Each row of this table is followed by its label. One hidden rule gives the labels. It looks at one to three of the table's principal directions, none of them among the few with the most spread.
[2.202 -1.424 0.259 2.359 1.929 -1.181 0.282 0.612 -2.464 1.150 1.940 0.421 0.307 -2.759 -0.361 -0.621 -0.167 -1.115 -1.198 0.049 0.472 -0.116 -1.250 1.174 -0.554 -1.889 -2.246 0.033 1.279 1.332 -1.596 0.560] NG
[2.509 -2.164 -0.967 0.953 0.267 -1.548 0.467 0.880 -1.013 -0.358 0.750 0.661 0.198 -2.193 0.407 0.658 0.549 1.280 -0.324 0.768 1.361 0.485 1.383 1.103 0.269 0.903 -1.452 -0.378 0.648 0.774 0.540 -2.020] BZ
[-1.776 1.280 0.621 0.151 -0.945 0.147 -1.948 -2.803 0.502 2.422 -1.612 -2.026 -1.096 -0.873 -1.487 0.439 -1.579 0.193 0.748 -2.043 0.460 1.536 0.130 -2.372 0.048 -0.662 1.300 1.248 -0.818 -0.713 -0.555 0.761] ZJ
[-1.466 1.152 -0.720 -2.066 -1.616 0.468 -0.513 -1.322 1.630 0.405 -2.064 -0.303 0.358 -0.017 -0.475 0.578 0.323 0.929 0.210 -0.602 -0.530 0.858 1.437 -1.244 0.657 1.298 1.828 -0.576 0.202 -0.620 0.716 -0.382] NS
[-1.534 0.746 0.834 -1.403 -1.000 1.090 -0.437 -0.443 -0.016 1.228 0.822 -0.144 0.743 0.457 0.266 -1.274 0.850 -2.173 -1.148 -0.508 0.268 0.570 -1.480 -0.833 0.765 -1.729 1.032 -0.543 0.719 -0.458 -1.605 2.758] ZJ
[-0.359 0.531 0.259 0.367 -0.329 -0.404 -1.657 -2.534 -0.084 -0.174 -3.027 -0.646 -0.997 -0.967 -1.224 0.900 -1.705 1.689 1.618 -1.129 0.049 0.749 1.496 -1.747 1.029 0.917 1.237 1.139 -1.503 0.898 1.665 -1.146] NS
[-1.115 1.104 0.886 0.136 0.281 1.308 -1.001 -1.069 -0.005 0.579 -0.640 -0.035 0.123 1.092 -0.288 -0.563 -0.130 -1.171 0.175 -0.637 -0.037 -0.121 0.263 -1.194 0.151 -0.933 0.734 0.751 -0.164 -0.166 -0.059 1.369] BZ
[0.926 -0.226 0.118 -0.362 -0.008 -0.775 -0.056 0.132 -1.356 -1.285 0.909 0.906 0.741 -0.825 0.342 -0.247 0.507 0.103 -0.367 0.296 0.014 -0.084 -0.834 0.254 1.176 -0.541 -0.006 -0.729 0.427 1.095 0.409 0.068] BZ
[-0.565 0.415 0.649 0.478 1.315 1.758 0.323 0.095 0.277 -0.494 -1.287 0.636 -0.133 1.721 -0.074 -0.644 -0.322 -0.829 0.516 0.328 -1.241 -1.435 0.745 0.112 -0.640 0.038 0.050 0.527 -0.548 0.273 0.467 0.564] NS
[0.073 0.163 -0.245 -0.228 -0.203 0.171 -0.193 0.133 -0.077 1.183 1.558 -0.241 0.235 0.094 0.101 -0.191 0.924 -0.585 -0.593 -0.346 0.899 0.505 -0.134 -0.509 -0.645 -0.784 -0.562 -0.130 0.803 -0.727 -1.050 0.812] BZ
[0.616 -0.701 -0.607 -0.016 0.672 0.358 -0.016 -0.529 -0.713 -0.760 -1.516 -0.156 -0.626 -1.536 -0.515 0.670 -0.496 1.434 0.848 0.033 -1.418 0.226 1.543 0.435 -0.281 0.677 -0.208 -0.255 -0.387 0.307 1.285 -0.822] BZ
[-1.005 1.311 0.417 1.369 2.116 1.574 1.039 1.626 1.679 -1.767 -1.442 1.221 0.030 3.880 0.349 -0.129 -0.426 -0.947 0.916 1.336 -2.045 -2.669 0.744 1.857 -1.851 1.335 -0.545 0.646 -0.272 -0.459 1.022 -0.583] ZJ
[1.088 -0.987 -0.848 0.148 -0.144 -0.791 -0.049 0.256 -0.121 0.529 1.275 0.116 -0.068 -0.705 0.228 0.308 1.453 0.690 -0.153 0.209 1.884 0.918 1.624 -0.012 -0.636 0.746 -1.246 -0.177 1.023 -0.530 -0.255 -0.543] BZ
[-0.890 0.153 0.179 -0.255 0.550 0.991 -0.392 -0.185 -0.571 -0.412 -0.306 0.710 0.212 0.417 0.350 -0.453 0.677 -0.761 0.348 0.417 -0.975 0.136 0.474 0.494 -0.048 0.137 0.206 -0.197 0.483 -0.552 0.252 1.122] ZJ
[0.449 0.237 -0.416 1.264 1.876 1.317 1.020 1.674 0.700 -0.642 -1.164 0.802 0.054 1.784 0.066 0.322 -0.710 -0.555 0.243 0.782 -1.657 -1.725 0.518 1.519 -1.618 0.586 -1.111 0.396 -0.342 0.185 0.541 -0.954] ZJ
[-2.186 0.939 1.347 -0.604 -1.052 0.097 0.566 0.739 1.545 0.278 2.004 -0.471 0.339 2.617 1.007 -1.341 0.955 -1.959 -0.831 0.435 0.881 -0.547 -2.004 0.030 0.196 -0.714 0.988 0.156 0.417 -1.510 -1.615 2.092] DS
[-0.652 -0.810 0.837 -0.035 -0.055 -0.449 -1.003 -1.628 -2.087 -0.112 -0.074 -0.904 -0.464 -2.511 -0.192 -0.677 0.005 -0.288 -0.009 -0.375 -0.443 1.452 -0.618 -0.378 1.735 -1.152 1.053 0.432 -0.056 0.059 -0.133 2.190] BZ
[0.184 -1.033 0.512 -0.355 -0.883 -0.701 -0.629 -1.374 -1.868 2.355 1.158 -1.242 -0.032 -3.270 -0.509 -0.868 -0.304 -0.851 -1.296 -1.232 0.804 1.699 -2.057 -1.357 1.488 -2.416 0.619 0.032 0.133 0.593 -2.001 2.110] NS
[-0.441 0.280 0.245 -1.075 -0.961 0.409 -0.410 -1.080 -0.396 1.994 0.368 -0.972 0.646 -1.519 -0.511 -0.731 0.258 -1.144 -1.553 -1.209 0.285 0.939 -1.102 -1.665 1.155 -2.145 1.108 -0.079 0.531 0.210 -1.495 2.075] NG
[-1.222 1.037 0.793 -0.722 -0.963 -0.143 -0.106 -0.576 0.950 -0.411 -0.003 -0.572 -0.154 0.889 -0.071 -0.140 -0.339 0.195 0.297 -0.292 -0.045 -0.311 -0.734 -0.536 0.392 -0.119 1.145 -0.120 -0.407 -0.380 0.119 0.216] BZ
[0.292 -1.044 0.158 0.133 -0.731 -0.828 -0.684 -1.375 -0.731 1.874 0.934 -1.404 -1.036 -2.144 -0.583 -0.071 -0.067 0.662 0.064 -0.976 1.705 1.577 0.225 -1.255 -0.081 -0.610 -0.287 0.321 -0.131 -0.328 -1.059 0.515] ZJ
[-3.399 -0.492 2.334 -1.288 -0.078 1.985 1.503 -0.424 0.265 0.718 0.759 -1.786 -0.706 0.520 0.434 -2.964 0.555 -2.579 -0.978 0.361 -2.083 -0.725 -2.061 0.025 0.563 -2.119 2.223 0.283 -0.359 -1.585 -2.186 5.102] ZJ
[0.761 -0.350 -1.342 0.127 0.321 -0.175 1.530 2.029 2.544 -1.624 -0.797 1.482 0.092 2.107 0.682 1.039 1.026 1.587 0.783 1.718 0.389 -1.297 3.200 2.022 -1.879 3.617 -1.433 -0.893 0.709 -0.574 1.481 -3.339] NS
[0.312 0.914 -0.803 -0.427 0.576 0.932 -0.004 0.504 -0.143 -0.098 -0.193 1.457 1.427 0.613 0.196 0.232 0.601 -0.401 -0.350 0.207 -1.187 -0.613 0.433 0.110 -0.217 0.043 -0.006 -0.598 0.863 0.147 0.568 -0.511] NS
[1.289 -1.140 -0.633 0.688 -0.294 -1.592 -0.597 -0.289 -0.961 0.197 1.097 -0.494 -0.558 -2.187 -0.013 0.999 0.161 1.601 0.452 -0.093 1.336 1.381 0.960 0.381 -0.269 0.503 -1.061 -0.208 0.433 -0.414 0.343 -1.408] BZ
[-1.256 1.080 0.682 -0.477 0.120 0.691 -0.319 -0.369 -0.724 0.601 0.506 -0.192 0.856 0.104 -0.010 -1.020 0.148 -1.967 -1.053 -0.446 -1.235 -0.038 -2.198 -0.559 0.947 -1.981 1.185 0.271 0.395 -0.110 -1.058 2.579] NG
[0.111 -0.695 0.424 0.102 0.042 -0.008 0.396 0.318 -0.526 -0.265 0.505 -0.094 0.095 -0.372 0.394 -0.493 0.072 -0.445 -0.423 0.341 -0.055 -0.136 -0.604 0.324 0.705 -0.608 0.244 0.079 -0.149 0.156 -0.180 0.600] BZ
[1.070 -0.336 -0.578 0.164 0.293 -0.435 -0.270 -0.341 -0.624 -0.580 -0.296 0.296 -0.276 -0.785 -0.278 0.747 -0.210 1.509 0.771 -0.082 -0.066 0.132 1.021 -0.134 -0.229 0.685 -0.503 -0.161 -0.295 0.470 1.056 -1.435] ZJ
[-1.586 2.147 0.518 0.706 1.125 2.147 0.042 -0.347 1.987 0.234 -3.168 -0.114 0.192 2.086 -0.930 0.151 -1.498 -0.914 0.363 -0.387 -2.237 -1.741 1.036 -0.108 -1.016 0.052 0.903 0.837 -0.412 -0.128 0.716 -0.178] DS
[1.208 -1.319 -0.561 -0.230 -0.446 -1.355 0.101 0.169 -0.801 -0.689 0.703 0.201 -0.413 -1.496 0.211 0.408 0.405 1.262 0.272 0.352 0.928 0.838 0.250 0.592 0.249 0.814 -0.794 -0.752 0.098 0.450 0.258 -0.893] ZJ
[-1.154 0.803 0.380 -0.658 -0.944 0.708 -0.984 -1.365 0.885 -0.172 -2.373 -0.974 -0.752 0.364 -0.660 0.495 -1.154 0.444 0.802 -0.864 -0.125 0.580 0.613 -1.100 0.690 0.238 1.295 0.424 -1.246 0.068 0.805 0.050] NG
[-0.256 0.442 1.028 0.225 -0.013 -0.460 -0.661 -1.373 -1.474 2.040 1.845 -0.891 0.040 -1.228 -0.681 -1.119 -0.369 -1.121 -0.799 -1.344 0.452 0.370 -2.592 -1.845 0.470 -2.676 0.426 0.594 -0.009 0.432 -1.962 2.213] NS
[-0.255 0.202 0.061 -0.998 -1.938 -1.203 -0.863 -0.969 -0.059 0.882 0.429 -0.396 0.828 -1.424 0.051 0.038 0.334 -0.032 -0.954 -0.703 1.484 1.405 -0.742 -1.197 2.006 -0.580 1.303 -0.305 0.562 0.198 -0.453 0.250] NG
[0.880 -0.384 -0.249 1.246 0.439 0.142 -0.697 0.070 -0.506 0.988 -0.538 0.655 0.598 -0.682 0.014 0.382 -0.313 -0.573 -0.318 -0.082 0.827 0.375 0.973 0.113 0.156 -0.127 -0.589 0.399 0.454 0.432 0.115 -0.831] NG
[1.024 -0.923 0.224 0.681 0.729 0.287 0.199 0.741 -1.474 0.147 -0.253 1.155 1.542 -1.144 0.484 -0.889 0.220 -2.031 -1.796 0.453 -0.129 -0.226 -0.852 0.531 1.910 -1.423 0.165 0.202 0.684 1.643 -0.447 1.061] ZJ
[-0.543 0.781 0.044 -0.221 0.926 2.429 2.037 2.369 2.382 1.059 1.529 0.620 0.636 3.573 0.557 -1.020 1.390 -1.986 -1.053 0.793 -0.294 -2.257 0.445 0.910 -3.013 -0.415 -1.374 -0.706 1.210 -1.340 -1.603 0.781] ZJ
[-1.493 1.080 1.629 0.299 0.157 0.365 -0.097 -0.604 -0.057 0.243 0.849 -0.898 -0.228 1.110 -0.099 -1.071 -0.587 -1.223 -0.113 -0.462 -0.556 -0.812 -2.043 -0.818 0.295 -1.743 1.088 0.922 -0.627 -0.397 -0.799 1.948] BZ
[0.194 -0.869 -0.722 -0.342 -1.243 -0.376 -0.060 -0.265 0.976 2.156 0.488 -1.059 -0.309 -1.110 -0.139 0.400 0.668 0.506 -0.542 -0.466 2.002 1.413 1.428 -0.677 -0.517 0.422 -0.361 -0.133 0.640 -1.029 -0.972 -0.434] NG
[0.005 -0.247 0.785 0.794 0.790 -0.762 -0.495 -0.515 -2.415 -0.806 -0.821 0.258 0.117 -1.770 -0.227 -0.454 -1.771 -0.896 -0.101 -0.108 -1.896 0.084 -3.123 0.568 1.995 -1.296 0.846 0.467 -0.928 1.739 -0.010 1.068] NS
[-0.237 0.680 -0.779 -0.465 0.083 1.068 0.395 0.841 1.685 -0.512 -1.195 0.243 -0.289 2.095 -0.017 0.695 -0.007 0.321 0.597 0.242 -0.364 -0.521 1.215 0.409 -1.418 1.326 -0.536 -0.248 -0.305 -0.479 0.575 -0.971] ZJ
[-0.138 -0.079 0.487 -0.569 -0.138 -0.320 0.479 1.146 -1.185 -0.840 2.069 0.794 0.885 0.545 1.104 -0.985 0.530 -1.462 -0.890 0.652 -0.482 -0.334 -3.097 0.729 1.155 -1.227 0.330 -0.517 0.129 0.284 -0.814 1.472] NS
[0.088 -0.243 0.066 0.451 0.228 -0.074 -0.149 0.212 -0.548 2.218 3.254 0.112 0.354 -0.058 0.395 -0.740 1.616 -1.064 -0.684 -0.079 1.601 0.522 -0.143 -0.298 -1.444 -0.977 -1.288 -0.160 1.651 -1.401 -1.940 1.144] NS
[-0.043 0.350 0.701 0.506 0.456 0.589 -0.440 -1.041 -0.495 1.061 -0.486 -0.281 0.109 -0.339 -0.648 -0.590 -0.619 -0.698 -0.326 -0.820 -0.038 -0.318 -0.233 -1.395 0.428 -1.322 0.535 0.833 -0.374 0.746 -0.396 0.886] NS
[-0.465 0.919 0.663 1.147 1.617 0.461 0.904 0.334 0.363 0.475 -0.095 -0.556 -0.010 0.602 -0.769 -0.720 -0.750 -1.208 -0.602 -0.200 -1.611 -1.602 -1.301 0.235 -1.051 -1.243 -0.199 0.825 0.101 0.250 -0.996 1.203] NG
[-0.245 -0.054 -0.523 -1.105 -0.781 -0.093 1.040 1.121 1.662 -1.111 -0.627 -0.140 -0.418 1.623 0.299 0.186 0.111 0.417 0.062 0.513 0.127 -0.362 -0.337 0.433 -0.096 1.305 0.085 -0.321 -0.743 0.073 0.053 -0.417] NS
[3.222 -2.074 -1.792 1.871 0.599 -1.663 0.516 0.082 -0.188 2.962 0.246 -0.686 -0.591 -3.616 -1.233 1.395 -0.688 2.049 -0.442 -0.706 1.829 0.801 2.004 -0.214 -1.840 0.648 -2.537 0.161 0.537 0.747 -0.804 -3.136] NS
[0.547 -0.244 0.048 0.713 1.286 -0.042 0.599 0.655 -0.852 -1.292 -0.547 0.605 0.120 -0.324 -0.010 -0.088 -0.634 -0.113 0.084 0.587 -1.709 -0.952 -0.690 1.259 0.096 -0.083 -0.303 -0.015 -0.223 0.881 0.552 -0.160] ZJ
[1.408 0.033 -1.017 0.634 -0.176 -0.684 0.336 0.272 0.504 2.045 -0.138 -0.545 0.728 -1.648 -0.762 0.900 -0.843 0.368 -1.237 -0.810 0.376 0.066 -0.146 -0.521 -0.265 -0.627 -0.390 0.100 0.429 0.616 -0.645 -1.607] NG
[0.195 0.978 -0.737 0.018 0.697 0.909 -0.636 -0.356 0.017 -0.640 -2.324 1.234 0.997 0.636 -0.259 0.598 -0.157 0.098 0.220 -0.047 -1.129 -0.421 1.450 -0.554 0.667 0.732 0.644 0.473 -0.040 0.830 1.584 -0.854] NS
[0.627 -0.933 0.330 -0.080 -1.527 -1.304 -0.686 -1.211 -0.808 2.249 1.727 -1.094 -0.045 -2.411 -0.183 -0.139 -0.090 0.392 -0.744 -1.036 2.344 1.489 -0.634 -1.628 1.014 -1.292 0.356 0.055 0.075 0.048 -1.192 0.025] ZJ
[-1.034 0.538 0.528 -0.238 0.829 2.008 0.040 -0.095 0.021 -0.601 -0.544 -0.089 -0.456 1.719 0.137 -0.471 -0.033 -0.560 0.710 0.093 -1.477 -0.780 0.404 -0.172 -0.654 -0.386 0.381 0.451 -0.787 -0.692 0.497 1.168] NG
[1.367 0.898 -1.488 0.419 1.544 0.413 1.138 2.201 0.923 -2.382 -1.919 1.863 1.321 1.971 0.169 0.963 -0.056 0.095 -0.318 1.078 -1.816 -1.949 0.638 1.509 -0.274 1.427 -0.710 -0.022 0.170 1.397 1.714 -1.976] BZ
[-1.008 1.825 0.098 1.221 1.411 2.046 0.455 0.266 2.333 0.603 -2.827 -0.158 -0.139 2.652 -0.898 0.446 -1.671 -0.574 0.532 -0.291 -1.819 -2.022 1.191 -0.134 -1.839 0.483 0.168 1.213 -0.819 -0.237 0.582 -0.962] ZJ
[0.536 0.282 -1.580 1.068 1.006 0.304 0.053 0.726 1.453 0.148 -0.575 0.425 -0.680 1.493 -0.114 1.699 0.136 1.831 1.639 0.454 0.007 -0.312 3.165 0.742 -3.006 2.675 -1.769 0.282 0.150 -1.561 1.250 -2.991] ZJ
[2.190 -1.408 -0.549 0.709 0.129 -1.280 1.580 1.775 -0.046 0.560 2.409 -0.217 -0.282 -0.892 0.188 0.315 -0.221 0.818 -0.638 0.358 1.010 -0.620 -1.025 1.086 -1.382 -0.301 -1.987 -0.767 0.087 0.370 -1.023 -1.687] ZJ
[-0.250 -0.920 0.821 0.502 0.158 -0.834 0.340 -0.501 -0.651 -0.699 0.913 -0.628 -1.015 -0.590 0.219 -0.361 -0.278 1.072 0.911 0.399 -0.194 -0.235 -0.214 0.175 0.120 0.274 0.341 0.413 -0.806 -0.469 0.367 -0.078] NS
[0.193 -0.342 0.430 0.489 0.029 -1.164 -0.652 -0.340 -1.820 0.268 1.004 0.358 0.803 -1.606 0.247 -0.618 0.151 -1.108 -0.910 -0.064 0.295 0.764 -1.874 0.034 1.687 -1.214 0.362 0.225 0.647 0.707 -0.749 1.252] ZJ
[1.570 -0.804 -0.614 0.798 0.652 -0.824 1.001 1.532 0.092 -1.291 0.400 0.606 -0.055 0.265 0.383 0.561 -0.006 0.859 0.116 0.890 0.209 -0.809 0.311 1.336 -0.544 0.967 -1.250 -0.147 -0.132 0.568 0.657 -1.743] BZ
[0.386 1.014 -0.656 -0.140 -0.188 -0.114 -0.950 -0.381 -0.008 -0.960 -1.025 0.525 0.135 0.293 -0.208 1.367 -0.692 1.328 1.066 -0.320 -0.418 0.156 0.711 -0.207 -0.025 0.829 0.071 -0.252 -0.403 0.213 1.662 -1.926] BZ
[0.844 0.863 0.232 2.136 1.684 -0.103 0.694 1.015 0.656 0.222 -0.538 0.180 0.167 1.143 -0.705 0.155 -1.480 -0.737 -0.364 -0.112 -0.487 -1.922 -0.901 0.443 -1.130 -0.556 -1.040 1.029 -0.307 1.113 -0.340 -0.944] NG
Here are more rows. What is the label of each one?
[-0.247 0.139 0.241 0.572 0.560 -0.374 0.227 0.391 -0.768 0.255 -0.292 0.017 0.835 -0.532 -0.018 -0.677 -0.514 -1.745 -1.325 0.007 -1.040 -0.202 -2.389 0.256 1.429 -1.230 0.742 0.780 0.068 0.884 -0.900 1.522] -> ZJ
[-0.320 1.671 -0.533 -0.464 -0.135 0.296 -0.298 -0.211 1.132 -0.303 -1.677 0.411 0.674 0.683 -0.599 0.741 -0.475 0.235 0.031 -0.399 -0.895 -0.438 0.388 -0.213 -0.101 0.520 0.473 -0.340 0.281 0.396 0.744 -0.932] -> NG
[0.110 1.838 -0.898 0.259 0.402 0.696 1.468 2.145 3.855 -0.901 -1.242 1.103 0.717 4.010 0.032 0.982 0.179 0.329 0.094 0.830 -0.008 -2.467 1.889 1.036 -2.275 2.229 -0.944 -0.344 0.534 -0.267 0.896 -2.856] -> BZ
[1.054 -0.098 -0.348 0.789 0.949 -0.609 0.761 1.616 -0.390 -0.646 0.417 1.319 1.156 0.209 0.374 -0.269 0.259 -1.191 -1.132 0.776 -0.248 -0.859 -1.237 1.375 0.294 -0.191 -0.840 -0.193 0.864 1.176 -0.425 -0.098] -> ZJ
[1.028 -3.779 0.509 2.350 2.099 -1.606 -0.083 0.573 -4.302 -0.617 3.835 1.607 0.278 -3.367 1.973 -1.431 2.903 -0.734 -0.038 2.434 0.639 1.286 1.266 3.052 0.418 0.282 -1.784 -0.061 2.593 -1.355 -0.272 1.519] -> ZJ
[-1.025 0.258 0.823 -0.954 0.204 0.555 0.317 -0.278 -1.251 -0.625 0.181 -0.002 0.621 -0.815 0.109 -1.248 0.130 -1.358 -0.828 0.092 -2.171 -0.279 -2.159 0.315 1.365 -1.677 1.321 -0.469 0.253 0.407 -0.535 2.538] -> NG
[-3.896 2.017 1.691 -2.636 -2.107 1.745 0.026 -0.680 1.762 1.006 0.361 -1.549 0.131 2.240 0.255 -1.641 0.115 -2.510 -0.941 -0.780 -0.820 0.079 -3.021 -1.240 0.907 -1.976 2.772 -0.350 -0.354 -1.565 -1.975 3.907] -> NG
[0.349 -0.722 0.429 -0.030 -0.561 -0.996 -1.043 -0.866 -1.925 0.152 1.461 -0.043 0.129 -1.783 0.347 -0.317 0.492 -0.049 -0.172 -0.243 1.110 1.344 -0.745 -0.460 1.365 -0.962 0.220 -0.060 0.345 0.113 -0.256 0.862] -> BZ
[-1.820 2.744 -0.503 -1.488 -1.043 1.702 0.666 0.448 4.343 -0.345 -2.604 -0.560 -0.067 3.970 -0.532 1.017 -0.707 0.608 0.578 -0.363 -0.993 -1.493 1.223 -0.653 -1.457 1.628 1.121 -0.119 -0.835 -0.991 0.939 -1.538] -> BZ
[-1.471 0.005 1.486 -0.204 -1.055 -1.060 -1.129 -1.722 -1.370 0.400 0.722 -0.980 -0.623 -0.978 -0.001 -0.833 -0.907 -0.442 0.325 -0.710 0.247 1.081 -2.761 -1.180 1.934 -1.225 1.717 0.717 -1.099 -0.006 -0.742 1.859] -> NS
[1.645 -0.607 -1.327 0.412 0.118 -0.616 0.005 0.292 -0.089 0.299 -1.275 0.180 0.531 -1.450 -0.429 0.925 -0.170 0.603 -0.719 -0.188 0.464 0.536 1.027 -0.100 0.631 0.494 -0.448 0.252 0.253 1.144 0.454 -1.322] -> BZ
[1.252 -1.694 -1.118 0.544 0.115 -1.147 0.711 1.635 -0.211 0.116 1.816 0.474 -0.179 -0.680 0.857 0.500 1.130 0.559 -0.097 1.081 1.179 0.696 0.617 1.835 -1.199 1.302 -1.932 -0.730 1.005 -0.860 -0.476 -1.183] -> ZJ
[0.839 -0.746 0.014 1.169 0.967 -0.453 0.559 0.875 -0.431 0.100 1.830 -0.026 -0.291 -0.016 0.294 -0.157 0.611 -0.011 -0.065 0.512 0.590 -0.393 0.232 0.845 -1.245 -0.169 -1.463 0.202 0.567 -0.552 -0.496 -0.082] -> BZ
[-0.064 0.414 -0.459 0.461 0.685 0.768 -0.644 -0.521 -0.139 -0.748 -1.626 -0.272 -0.781 0.866 -0.274 0.996 -1.090 1.211 1.512 -0.231 -1.184 -0.116 1.026 -0.617 -0.305 0.804 0.345 1.186 -1.616 -0.255 1.706 -1.087] -> ZJ
[2.354 -0.884 -0.946 1.997 1.304 -1.955 -0.010 0.099 -1.103 -1.060 -0.557 -0.201 -1.278 -1.651 -0.825 1.724 -1.821 2.704 1.469 -0.048 -0.333 -0.163 0.334 0.748 -0.950 1.202 -1.682 0.672 -1.232 1.135 1.429 -3.140] -> ZJ
[0.252 -0.281 0.980 0.063 1.267 -0.379 0.762 1.538 -2.841 -1.918 2.400 1.655 1.689 0.167 1.308 -2.022 0.972 -2.814 -1.702 1.201 -1.571 -1.052 -4.343 1.322 2.249 -2.329 0.370 -0.105 0.610 1.441 -0.980 3.152] -> NS
[-0.131 -0.652 0.730 -0.902 -0.025 -0.278 -0.135 -0.321 -2.379 -1.153 1.667 0.648 0.550 -1.278 0.759 -1.152 0.941 -0.615 -0.371 0.457 -0.851 0.355 -1.738 0.312 1.672 -1.274 0.735 -0.769 0.394 0.353 -0.134 1.973] -> ZJ
[1.371 -0.107 -0.208 2.121 1.747 -0.276 -0.219 0.193 -0.711 0.222 -1.054 0.209 -0.097 -0.675 -0.806 0.391 -1.081 -0.330 -0.110 -0.256 -0.121 -0.455 0.228 0.337 -0.490 -0.353 -1.270 1.058 -0.062 1.330 0.069 -0.575] -> BZ
[1.574 -0.229 -0.901 1.114 0.129 -1.256 0.789 1.778 1.265 0.496 0.886 1.132 0.923 0.378 0.309 0.676 0.577 0.030 -0.821 0.707 1.831 -0.552 0.832 1.296 -1.135 1.186 -1.824 -0.612 1.514 0.270 -0.432 -2.367] -> ZJ
[-1.135 -0.620 0.519 -0.753 -0.634 0.253 0.046 0.290 -0.484 1.039 2.359 0.128 0.619 0.009 1.114 -1.382 2.002 -1.816 -1.072 0.538 0.896 0.897 -0.701 0.236 0.422 -0.840 0.294 -0.433 1.434 -1.450 -1.669 2.524] -> ZJ
[0.615 -0.373 -0.604 0.826 0.465 0.247 0.587 0.551 1.911 -0.628 -1.758 0.336 -0.546 0.975 -0.176 0.960 0.003 1.402 0.937 0.669 0.643 -0.774 3.505 0.779 -1.450 2.397 -0.972 0.103 0.013 -0.206 1.380 -2.558] -> BZ
[-0.944 1.146 0.258 -0.696 -0.589 0.573 -0.096 0.482 1.279 -0.773 0.307 0.352 -0.225 3.038 0.502 0.052 0.138 -0.122 0.788 0.146 0.482 -0.546 -0.420 -0.323 -0.603 0.688 0.138 -0.037 -0.700 -0.635 0.223 -0.171] -> NS
[-0.200 0.023 -0.634 -0.505 0.038 0.199 0.059 0.646 0.111 -1.059 -0.320 0.611 -0.065 0.755 0.468 0.443 0.311 0.321 0.601 0.604 -0.679 0.152 0.208 0.947 -0.344 1.118 -0.278 -0.498 -0.040 -0.438 0.629 -0.442] -> ZJ
[1.135 -0.864 -1.213 1.407 0.777 0.385 0.442 1.186 1.131 0.154 -1.111 0.132 -0.741 0.801 0.115 1.421 -0.618 1.221 0.955 0.575 0.409 -0.269 2.515 1.045 -1.888 2.011 -1.594 0.526 -0.567 -0.604 1.021 -2.829] -> ZJ
